Each named turn below is shown by a few rows before and after it. Which turns, in which order, take the first row of each later pair to the second? The first pair is answered.
k_939 (before -> after):
[19.2,-9.6,-9.6,-12.7,6.9,-2.9,-0.3,8.6,12.1,9.2,5.0,5.9,21.1,-28.6,-6.8] -> [10.4,0.4,-9.5,-11.6,8.9,-2.9,-6.6,15.1,8.6,20.7,8.4,23.7,10.5,-15.6,-13.0]
[13.1,-15.1,-13.9,-13.5,13.3,-7.4,16.6,-6.7,18.9,-13.2,-7.2,22.1,2.9,-23.5,-9.6] -> [18.4,-18.3,-11.4,-20.9,11.1,-5.9,7.1,2.7,22.8,-7.6,2.2,14.9,5.4,-22.3,-4.1]
[-3.5,10.2,4.2,19.7,-5.8,1.0,17.7,-5.6,-0.3,-0.4,-11.0,0.8,0.1,5.8,-12.7] -> [6.9,-6.1,14.5,7.7,-5.5,1.1,13.5,2.6,0.0,-7.9,-6.4,-11.3,15.5,-6.8,-1.2]
k_846 (before -> after):
[4.0,-17.8,12.9,-10.2,-13.4,-7.4,5.1,20.6,14.8,2.6,-0.4,-0.1,24.1,-24.5,0.6] -> [-7.7,-3.3,12.2,23.0,-18.5,-8.1,26.7,-8.2,-4.4,-7.0,-12.9,-5.9,11.4,-10.0,-1.0]
[-11.5,8.4,7.1,22.3,-3.3,-12.0,-16.2,9.3,-13.2,13.6,-3.0,10.1,4.1,-4.6,10.1] -> [-4.3,-8.0,10.9,10.3,-5.4,-9.6,-17.9,10.6,-7.8,8.2,2.1,-5.1,13.8,-13.5,18.8]
[-4.3,8.5,-18.1,5.9,6.3,0.8,16.9,2.0,4.0,13.4,-2.6,28.6,-6.5,0.3,-17.2] -> [12.9,-21.3,-18.5,-11.5,7.1,-0.1,5.1,11.1,14.3,-4.3,5.2,-6.0,10.3,-22.9,-2.6]
[17.9,-7.0,30.9,10.6,-16.1,7.5,6.7,7.0,-8.3,4.9,-6.6,-0.4,32.1,-11.7,3.1] -> [10.3,2.4,33.2,26.9,-15.6,6.0,14.1,-3.2,-12.7,12.8,-10.6,14.6,23.7,0.6,-1.9]
k_627 (before -> after):
[-9.4,-1.2,61.4,19.6,-16.2,-3.9,-5.7,4.8,-10.2,29.6,-7.8,9.7,52.6,-8.1,-3.3] -> [-26.8,15.8,57.0,32.5,-18.5,1.1,5.2,-13.4,-20.3,22.1,-12.0,6.7,32.4,17.5,-4.3]
[2.1,3.5,-2.1,-4.2,6.1,12.3,-4.5,4.2,4.7,-2.3,-2.9,5.0,-6.8,-0.8,1.3] -> [0.6,1.9,-0.2,-5.7,-0.8,11.8,-6.5,5.3,7.1,-6.2,0.6,5.4,-7.2,-0.6,2.2]
[-17.0,17.3,10.7,-5.4,-5.6,-14.3,6.1,-16.6,4.1,23.3,-1.5,10.0,3.8,4.6,-1.1] -> [-20.4,22.2,1.9,-2.7,-2.6,-11.4,6.7,-20.1,1.6,19.0,0.8,10.0,0.4,6.9,-0.1]
[15.3,-21.7,-3.8,-12.0,3.1,-5.2,0.8,15.1,12.1,4.3,1.8,7.9,18.6,-41.7,3.9] -> [3.4,-14.1,18.2,-7.9,-8.5,-4.3,-16.5,16.6,7.2,22.0,3.5,3.1,29.1,-27.5,2.5]

(2 to 3 turns a pair)
[14.7,-2.3,-18.8,-19.5,3.6,-6.7,-0.6,15.5,13.6,6.3,4.4,18.9,-2.1,-26.5,-9.2] -> [-7.4,15.1,20.1,-3.2,-14.5,-0.7,-18.8,16.7,1.0,29.2,7.1,3.4,5.9,15.7,-5.9] -> k_627 then k_627 then k_627
[1.2,-7.0,-36.8,-20.0,12.3,9.8,-10.1,22.1,7.2,-17.7,20.6,3.5,-25.9,18.9,-7.3] -> [-7.6,-2.1,-32.7,8.3,9.0,8.4,17.6,-7.4,-5.5,-29.9,2.6,3.9,-32.5,24.3,-12.6] -> k_846 then k_627 then k_846
[-13.6,23.2,10.5,23.7,-2.0,1.8,-2.2,-15.5,-19.8,11.2,0.8,2.1,1.9,19.8,-13.1] -> [-8.7,8.2,19.8,-0.1,-2.3,2.2,-25.0,10.2,-15.4,15.4,16.2,-13.7,17.7,12.4,0.2] -> k_939 then k_939 then k_939
[24.1,-20.6,-5.0,-17.2,20.4,1.3,-2.3,-12.1,12.2,-27.1,4.2,-3.8,-5.9,-3.9,31.3] -> [21.2,-3.0,-14.9,-14.7,28.3,-4.3,0.7,-9.0,14.1,-10.4,5.1,34.5,-20.0,-10.0,10.2] -> k_846 then k_627 then k_846
[-33.0,12.9,39.4,30.4,-21.0,-13.5,15.2,-12.9,-4.7,-3.4,-11.4,6.7,-6.9,35.3,18.3] -> [-1.8,3.0,-20.1,-19.6,9.9,-16.9,7.4,30.4,24.0,7.0,7.4,57.0,-22.8,-7.4,3.4] -> k_627 then k_627 then k_846
[13.2,-0.9,4.7,-8.4,8.1,-20.8,4.9,5.4,18.0,7.3,-5.6,19.5,19.4,-30.5,-11.1] -> [-11.8,18.5,30.4,11.7,-6.9,-11.6,-7.6,-9.1,0.0,19.1,-8.9,5.0,12.8,22.0,-10.8] -> k_627 then k_627 then k_627
[7.9,-13.6,-10.3,-6.2,5.5,-3.3,12.4,-6.8,7.3,-25.1,0.5,-14.9,0.8,-30.2,14.1] -> [-5.4,6.8,-7.4,20.5,2.9,-7.2,24.3,-25.2,-1.3,-10.2,-11.1,12.7,-11.9,-16.7,-0.9] -> k_627 then k_846 then k_627
[36.6,-10.1,-32.7,-14.5,0.7,-6.8,3.1,15.4,12.0,6.6,6.7,7.5,7.4,-32.8,-18.7] -> [33.7,-16.2,-1.9,3.8,-13.3,-7.4,12.4,-5.8,3.0,-2.9,-2.3,-13.9,31.2,-40.8,-8.8] -> k_846 then k_627 then k_627
[9.0,-20.9,-47.6,-9.8,14.2,7.2,4.4,-17.0,2.1,-24.0,-6.0,-25.5,-26.0,7.6,13.3] -> [23.3,-32.5,-23.5,-31.2,14.6,-3.9,-12.1,6.1,16.2,-8.3,3.6,-21.1,8.2,-21.9,13.8] -> k_627 then k_627
[17.9,-19.9,-2.0,-14.2,15.4,4.1,10.2,-13.3,1.2,-34.4,-4.5,-29.4,6.7,-22.5,10.2] -> [-5.9,16.3,-26.8,6.8,14.2,4.8,17.3,-15.6,-7.7,-12.8,-9.1,17.2,-31.9,14.8,-16.3] -> k_939 then k_939 then k_939
[-7.4,5.0,-36.3,4.5,7.0,2.5,26.9,-8.7,-1.0,-4.5,8.0,33.6,-19.6,9.0,-1.3] -> [9.7,-9.3,-6.7,-12.9,0.9,-4.4,-0.9,19.4,17.4,23.5,12.6,34.1,19.8,-20.2,1.2] -> k_627 then k_627 then k_627
[-4.8,0.3,30.5,-21.9,2.6,4.9,-38.0,-0.7,6.8,9.9,24.4,-56.4,16.1,16.1,25.4] -> [-5.9,8.3,17.1,-24.8,4.5,10.4,-42.7,2.6,4.5,11.9,29.7,-51.5,-1.5,26.6,22.1] -> k_939 then k_846
[-15.0,-20.7,6.5,13.7,7.3,14.7,10.2,8.2,-14.7,-9.1,2.2,-39.6,2.3,-0.3,12.9] -> [-16.6,0.3,-25.6,17.5,21.3,8.2,22.0,10.2,-10.1,4.2,-0.7,10.3,-23.6,-6.1,-9.5] -> k_846 then k_627 then k_627
[3.8,11.7,-8.7,-28.0,10.3,8.3,-17.1,15.4,-4.3,-0.5,17.1,-5.7,-29.1,16.0,5.5] -> [-2.0,9.8,-3.1,4.0,5.9,3.2,19.1,-20.4,-18.3,-25.2,-1.8,-15.7,-28.0,15.0,3.6] -> k_846 then k_846 then k_939
[8.9,-15.0,0.8,-40.5,5.0,9.7,-20.3,25.3,16.8,-6.1,21.5,-20.0,16.4,-12.6,17.8] -> [-17.2,28.6,-1.2,-15.7,5.2,10.9,-24.7,15.4,6.7,22.2,17.5,12.2,-19.2,33.9,-5.8] -> k_627 then k_939
[-14.5,12.7,4.9,-1.4,-6.3,10.7,-26.7,28.9,9.2,1.7,6.7,-7.0,-12.1,33.5,13.0] -> [0.1,3.0,-34.2,6.3,13.0,-2.0,17.2,6.4,13.1,-24.9,-9.4,12.0,-28.0,-2.7,0.8] -> k_939 then k_627 then k_627
[11.3,-4.8,8.3,-8.0,-2.1,-6.3,-23.6,7.9,22.1,23.1,18.9,6.4,25.4,-26.7,-12.9] -> [6.7,-3.6,-3.5,-21.1,1.7,3.2,-38.2,15.7,23.2,14.7,28.9,-7.4,9.5,-0.2,-7.3] -> k_939 then k_846 then k_939
[1.3,-6.1,2.0,-20.2,-15.8,7.9,-22.4,16.1,1.4,-9.3,8.6,-31.2,2.8,15.9,20.9] -> [-0.2,7.6,-32.7,-16.7,-2.6,9.5,-9.4,7.5,-0.9,-12.4,7.5,0.5,-32.0,24.4,5.3] -> k_939 then k_627 then k_627
[-14.4,-7.6,-25.9,-4.7,16.5,0.4,-1.5,-20.2,-13.6,-38.9,1.1,-20.3,-4.5,-6.7,3.8] -> [-1.8,-14.0,3.0,-20.4,11.9,-4.6,-23.7,7.3,0.3,-13.5,8.5,-16.7,30.3,-28.8,7.3] -> k_627 then k_627 then k_627
[0.8,-1.7,25.9,11.0,-5.2,-2.2,2.9,-13.5,-8.6,12.0,-5.0,-15.8,15.0,-6.0,7.0] -> [-8.7,18.3,13.5,11.2,-1.7,0.6,-3.0,-7.3,-11.8,19.7,3.1,-1.1,-8.0,19.7,-3.1] -> k_939 then k_939 then k_627
[-11.9,1.7,17.1,1.4,-6.8,-1.1,-11.0,-15.6,-4.0,-10.5,-0.7,-26.0,8.3,18.7,-8.4] -> [0.3,-5.0,-13.8,-4.4,7.4,-3.1,4.1,-21.0,-1.1,-27.2,-3.9,-14.1,-1.1,-6.5,-11.8] -> k_627 then k_627 then k_627
[6.9,-1.4,2.5,-3.1,9.2,5.2,-8.8,-4.1,-0.7,-22.6,3.7,-28.8,-10.4,23.4,26.6] -> [9.6,-8.0,11.0,2.8,5.1,3.8,8.4,-13.0,0.9,-28.1,-3.0,-30.4,-2.2,7.8,22.0] -> k_846 then k_939 then k_939
[-14.9,26.2,-18.1,3.7,-7.1,-5.9,13.2,-16.4,-1.1,4.3,5.8,18.0,-15.2,2.2,-1.2] -> [-14.3,19.9,-2.7,14.5,-16.3,-5.7,18.7,-24.1,-5.4,-0.4,-5.3,1.1,-3.3,-0.9,5.2] -> k_939 then k_939 then k_846
[-9.2,31.7,-8.2,25.1,-4.4,-12.8,2.7,-3.9,-16.9,7.3,-7.5,28.9,-23.9,17.2,-26.3] -> [28.2,-9.9,-22.6,-23.7,8.7,-9.7,-15.9,30.7,9.6,-13.1,13.7,3.7,-0.2,-30.9,-4.4] -> k_627 then k_846
